One turn moves each row of this set onto another row. After a few examples, where does it send each row asked below?
Pino: [  2 -22  -1   6  12  27   8 -13  56   0  -1 -26  -4  30  41   4 -48  11
  11  -4]
Busaz: [-16  10  11   2  21  -3   5 -23  34  -6 -29  35   5 -36  21 -12  25  27
 -32  30]
mosi: [  5  41  11   5  13  -6 -19 -19  18  -4 -10  49  20 -21  32 -27  11  32
 -19  22]
Nuri: [ -8  -7 -22   5  10  12  40  -4   0   3  18 -26  17 -57   9  37 -11   8
 -13   9]
vama: [-19 -52  15   8  10  17 -17 -12  21   8 -21  37  21  17   6  -5  21 -29
  16 -17]
zim: [ -6 -34   3  -1   4  16 -14  -8  27  -3  -2  53  38  33  15 -10  11 -10
  29 -22]
Kag: [ 14  10 -28   9   1 -52 -16  -3   1 -24  -1  21  -3  38  -5  31   4  -4
  -2  22]
gomi: [-22 -43   5  -2  25  25 -21 -22  -1  12   8   0  15  34  25 -32   8  -6
  48  -7]
lezu: [ -5   4  -8  10 -10   0   4   1 -52 -15 -18  22   4  -5   4  20 -17  -4
 -17 -49]
retu: [-10  -4 -31 -18   8  -6   0 -13  46  -6  11   9   5 -41  -1 -54 -41   4
  24   1]
vab: [ 13  45  -6  19   3  -7 -17 -11 -24  14  42 -12  29 -32  16  19 -15   9
   6  -8]
Monar: [-23 -18 -27  -2   6   5  17   3 -57 -21  -5 -17  -5   3  10  11 -21  15
  -6 -38]
zag: [-14 -58   0  -6   9  35  -2  -9   0  -1   2   2  31  33   8 -32   8  -2
  29  10]
gezu: [ 29  13  32  15  -8  34  -4 -39  30  25 -14  16  -6  19  10   0 -35 -21
  11  -4]
Gife: [  5  -4  23  23  -3  18 -37 -24  36  -2  11 -48  15  37   1  -3 -14  -6
  -4   7]
Pafu: [ 22  -8 -22  11   2 -33   5  -6 -29  -1  -9  -5 -20  26  -2  13 -11  -7
   4  54]
pup: [-12  -3  -5  -3  -6  -9 -29 -16  29   5   8  -9  11 -45 -28 -58 -18 -19
   8  16]
febe: [-22   1 -15   1  -4  -8   8  -6 -37 -29 -11  12   4  -4 -10  30  10  -1
 -18 -54]
rara: [ 25  19 -21  16 -11   6  18  14  -9  10  20   2  36 -39  27  29 -39  12
 -12   1]
lerom: [-15 -11 -25 -10  -8 -14 -20  -5  58 -22  10   0  24 -40 -23 -43 -19  -3
   1  -1]
Pufep: [ -6  -3 -13   2  -1 -15 -31  -5  38  13  -2  11   6 -46   7 -51 -44 -18
  12  -5]
Lik: [  0   1 -38  -1  25 -44   6 -20  -5 -11   4  -7 -34  29   9  23   2  10
  21  28]
supo: [ -6   5  -4   3  16   7  -2   2   9 -10 -11   0  16 -16  47 -39  -8  50
 -21  48]
fegu: [-20  19  -7  16  21 -13 -10 -15   7   6  29 -30  15 -51   4  43  11   1
 -10 -17]
Dini: [-18  -2 -14   4   2  -4  -7  -1 -66 -22   2 -27   2   9  -1   6  -6   7
 -10 -35]
rup: [  2   0  12  -7   0  24  15 -46  63 -16   6   2   5  22 -18  20   6  -1
   6  -7]
Pab: [-24  20   7   4  37 -11 -29 -20  16  -5  -1 -15   5 -19  40 -36  18  47
 -10  32]
Begob: [  7 -11 -25  13  14 -45   2  -3   5   2 -30  20 -33  17  18  38 -10 -14
  -4  22]

Kag moves to Pafu
supo moves to Busaz
gezu moves to Pino
And these:
Monar moves to febe
zim moves to zag
pup moves to Pufep
Nuri moves to fegu

